In the rows, 128 means zero.
Rows swapped in pairs by one turn or mirror: which row each one swaps with:
The rows were stretched afterwards, more along some directions than others.
tasev: [122 120 112 133 111 138 117 152 135 130  92 137 146 130 161 139 131 103
 121 111 116 124]
suza: [106 104 105 126 101 142  69 151 150 107  97  98 143 122 130 148 134 115
 106 108  97 112]
gam: [134 128 143 124 115 128 110 128 124 126 136 147 137 159 150 121 124 107
 130 135 136 129]
mig: [111 128 130 139 126 128  78 168 136 150 118 104 136 116 154 137 109 125
 115  86 121 108]
Mil: [ 95 137 135 111  86 134 104 154 120 107 118 118 148 165 136 128 148 114
 108 116 104 121]
mula: [161 121 140 152  99 123  83 165 141 160  83 128 130 110 136 114 102 129
 126  88 125 107]
lof: [139 122 117 135 111 125  94 122 143 133  95 124 116 131 161 122 135 136
 115 112 134 127]
Mobez: [169 116 134 143 121 117 111 130 154 137 104 137 111 113 157 117 110 142
 145 111 131 131]
tirav: [129 118 135 140 118 138  74 156 150 166 118 102 134 122 148 132 101 124
 112  78 122 105]
vumul: [124 103 117 144 103 136  72 164 138 109  88  89 135 113 107 163 122 144
 114  95  94 107]
gul: [108 142 167 165 113 133  90 146 105 144 131 121 121 121  97 147 124 168
 123  93 106 106]
Bulad: [125  98 115 149  95 123  69 174 158 116 106  85 129 112 122 151 112 135
 129  91  98 108]
pibu: [110 105 136 119 120 169  72 101 124 131 116 112 155 143 148 127 143  99
  97 129 123 107]
Vuku: [160 110 115 134 115 119 108 110 164 130 107 122 118 136 172 129 116 127
 131 122 130 125]
beso: [124 125 131 126 130 127  92 164 141 163 131 108 135 121 153 135 109 125
 126  92 122 109]
Gezoz: [114 137 161 169 118 131 100 160 116 151 121 119 120 111 107 155 109 182
 140  85 111 103]
beg: [ 89 110 130 114  87 151  88 157 125 130 120 105 154 149 138 128 138 112
 113 120  95  96]
vimat: [132 121 108 121 133 137 147 125 143 132 111 142 137 119 175 145 143 108
 116 133 128 159]
benid: [ 98 149 134 106  92 142  83 149 112 143 108 118 147 159 136 130 150 114
  91 116 103 103]
nevut: [100 138 126  94  92 141 106 152 121 134 111 115 156 164 148 120 157 109
 101 123 113 113]
tulet: [120  96 125 146 100 128  54 166 150 113  94  81 141 100 119 151 116 133
 117  97  95 107]
mezog: [161 115 123 151 112 115  88 131 150 144 105 119 116 119 158 131 120 137
 135 113 127 122]
pok: [162 117 126 140 108 132  79 146 159 176  95 113 125 104 142 113 120 120
 107  99 133 123]
bik: [122 117 108 132 115 138 132 148 128 131 100 145 141 117 172 125 139 110
 135 126 133 148]
laga: [135 131 149 132 126 146 129 135 124 127 125 155 137 153 152 139 146 117
 135 135 143 147]
fuv: [131 124 140 116 130 153 137 146 121 135 136 158 144 144 162 128 139 100
 117 156 141 148]
bakot: [135 124 116 105 143 150 131 104 143 180 130 138 135 139 204 131 123 111
 114 140 134 118]
nok: [110 125 138 136 123 127 102 160 145 157 132 111 134 123 173 131 111 126
 126  86 125 110]
Kezes: [111 125 122 134 110 127  73 167 141 147 120  87 141 128 151 146 115 119
 115  83 120 100]
sodob: [128 104  97 117 109 133 131 155 132 119 101 129 148 122 167 135 139  92
 122 134 121 150]
Fad: [123 140 165 169 114 124  91 146 119 143 121 117 110 108 106 149 106 180
 141  79 111 108]
Mam: [139 125 144 129 113 137 113 146 124 139 122 154 130 146 152 111 135 116
 126 130 148 135]
zav: [109  97 120 139 104 138  65 170 136 107  96  96 136 104 126 143 128 135
 108 100 108 120]
Tal: [137 126 114 116 127 139 110 121 135 177 108 124 133 126 199 126 117 123
 119 122 129 112]
Sedi: [110 104 130 128 117 171  63 103 140 135 107 103 145 134 148 137 129 108
 100 114 119 101]
Gidab: [153 127 126 143  95 119  88 148 146 161  95 124 123 126 142 106 120 116
 104 103 134 122]
dafup: [144 123 116 121 134 145 141 112 140 173 122 141 128 134 200 139 116 122
 130 125 132 131]
zazu: [117 106 129 133 118 129  73 160 143 148 121  95 144 125 156 142 103 121
 121  92 124 107]
sovag: [151 125 123 151 119 116  99 113 160 143 101 121 114 128 163 130 125 133
 128 111 129 121]
gibaf: [145 127 128 133 129 138 124 119 140 178 126 129 124 128 193 137 110 132
 124 123 137 114]
mitim: [ 89 125 158 123  89 163  74 150 127 130 102 104 154 147 116 139 147 139
  87 107  99  96]
defi: [138 111 133 112 105 155 113 139 125 126 123 142 145 148 160 120 136  93
 121 151 128 139]
sapaf: [104 100 122 140 103 132  58 150 153 106 101  84 144 120 138 145 130 125
 101  97  99 105]
Dizak: [124 127 136 145  89 133  57 153 140 151  86 115 137 118 125 106 121 129
  95  89 127 107]
mas: [167 116 134 159 129 127 111 125 153 137  97 129 107 122 148 132 114 146
 132 104 133 123]
Zofa: [126 127 123 136 123 137 112 120 148 187 122 121 121 141 189 134 114 135
 122 109 131 103]
navab: [ 77 116 124 101  88 155  94 158 116 111 109 115 162 154 139 132 158 111
  95 125 105 112]
Zet: [131 113 144 107 132 152 129 144 118 127 124 150 150 136 178 121 135  91
 124 146 131 143]
bonaf: [136 122 112 112 115 144  93 117 141 181 122 123 139 139 193 130 118 106
 112 127 134 110]
fugu: [112 113 136 130 125 165  72 107 140 146 107 111 147 143 151 131 130 114
 101 112 132  98]

Vuku pairs with Bulad
zav pairs with lof
laga pairs with mitim
suza pairs with Mobez
beg pairs with gam

Rows swapped in pairs by one turn or mirror: which row each one swaps with:
The rows were stretched afterwards, more along some directions than others.
Gise: [131 140 135 122 135 132 142 104 171 122 133 106 137 176 124 134 167 163]
zim: [146 155 131 123 188 124 215  50 156 145 149  79 142 127 120  79 153 104]
pek: [157 142 128 104 161 154 174  85 181 154 127 130 146  80 110  88 139  75]
Gagag: [109 169 130 166 108 122 137  75 148 123 151 136 126 137 119 127 118 121]
topar: [141 162 134 142 150 103 158  83 143 135 155 106 122 129 135 126 141 133]
kubas: [146 145 132  87 204 153 168 103 178 143 135 103 143 140  94  95 169 112]
ger: [141 130 125  97 184 170 175  72 185 158 115 132 164 160 130  72 148  95]
kopi: [143 136 123 117 147 118 147  92 137 136 153  98 110 161 113 125 126 120]
mube: [119 139 136 102 207 137 171  84 185 148 121  98 149 102 116  74 165 111]
birul: [127 137 130 109 167 123 167  84 153 133 147  90 110 166  82 121 159 126]
mipub: [115 129 140 111 179 150 191  48 161 127 169 101 137 159 127 106 166 100]
Goz: [135 141 121  95 186 172 193  77 185 119 144 105 167 174 130 105 177 107]
vizof: [ 98 140 128 107 148 158 200  45 183 131 147 115 155 147  85  99 158  97]
tufo: [122 130 147 115 176 152 170  53 149 159 142 106 131 125 105  92 150  71]
Laroz: [ 97 149 131 151 101 129 146  75 155 124 143 131 124 194 110 128 145 142]
teso: [141 160 111  85 170 129 224  28 197 140 114 108 174 107 117  93 184 111]
rerob: [138 140 118 119 121 145 176  73 140 134 144 123 142 169 120 129 142 138]
sovo: [119 139 109 131 103 144 130  85 151 141 138 136 130 123 117 104  96 109]
senul: [129 121 137  92 174 148 177  71 164 144 127 100 133 162  91  89 148  79]
pago: [112 143 138  99 175 159 178  59 170 137 139 101 149 122 144  80 171 101]
zuz: [ 83 170 125 150 146 137 159  52 160 131 126 121 130 132 112 123 148 128]
Med: [154 132 142 103 197 159 180  93 167 148 137  90 141 171 106 104 163 125]
gan: [150 156 133 142 103 130 182  59 166 129 157 116 129 125 118 109 111 100]
zozub: [134 141 141 130 194 125 146  89 151 136 120 104 132 164 126 103 153  94]
Dil: [115 153 133 115 135 117 174  35 175 146 119 132 146 145 100  96 158 106]
beveg: [127 148 124  95 159 130 216  59 173 133 147  97 141 119  93 104 172 127]
deso: [ 95 170 114 111 140 118 186  74 170 134 126 150 147 163 107 131 164 139]
zud: [118 149 129 136 132 121 166  77 159 133 158  91 118 129 107 119 152 146]
momov: [166 147 137 130 200 140 189  66 182 140 144 100 144  94 142  81 132  84]
zizer: [136 142 151 128 193 138 189  39 163 133 157  96 138 130 130  78 140  65]
tirur: [143 141 117  82 148 153 162 107 187 140 126 125 150 102 101  87 156 108]
Papiz: [115 143 114 118  89 141 133 103 157 136 124 137 131 157  90 124 135 122]
Fid: [107 143 119 101 177 148 140 119 183 137 118 112 145 166 109  99 177 148]
latam: [122 141 143 135 122 131 148  78 166 156 127 124 117 134 133  95 132 144]
Rana: [ 86 167 117 124 137 145 154  69 179 134 131 154 159 124 109 116 146 124]
Kekel: [159 145 104 101 131 123 181  94 161 129 153 120 126 122 104 111 142 126]
Vura: [ 72 138 122 110 135 136 138  97 162 132 129 134 141 190  98 117 165 138]
gab: [124 161 115 142 152 129 147 113 159 140 124 117 140 144 130  93 131 145]
dus: [164 138  98  96 135 127 176  95 169 145 124 132 148 128 126  94 141 128]
neket: [125 174 140 133 167 120 185  46 177 151 135 113 135 106 125  73 150 118]
boki: [116 124 150 119 173 160 143 129 172 130 125 102 127 203 137 127 179 173]
riba: [134 132 135 114 126 113 156  69 138 149 144 115 114 109  95 110 126 135]
Garav: [140 110 155 130 151 175 149  92 164 116 146  95 131 184 125 109 147 123]
Votuv: [150 147 135 142 186 147 166  81 147 114 149  76 133 131 144  98 153 131]
suz: [149 130 149 103 195 136 208  52 197 140 127  98 146 134 118  89 173 103]
Papaf: [123 138 143 102 186 157 193  48 181 131 129 105 165 149 114  78 162  86]
zop: [157 129 139 116 202 163 176  50 162 137 124  72 153 117 135  86 167 100]
pez: [164 106 143 111 179 184 141  82 182 153 141  95 138 119 118  66 145  90]

kopi pairs with pek
momov pairs with topar
sovo pairs with tufo
Fid pairs with beveg

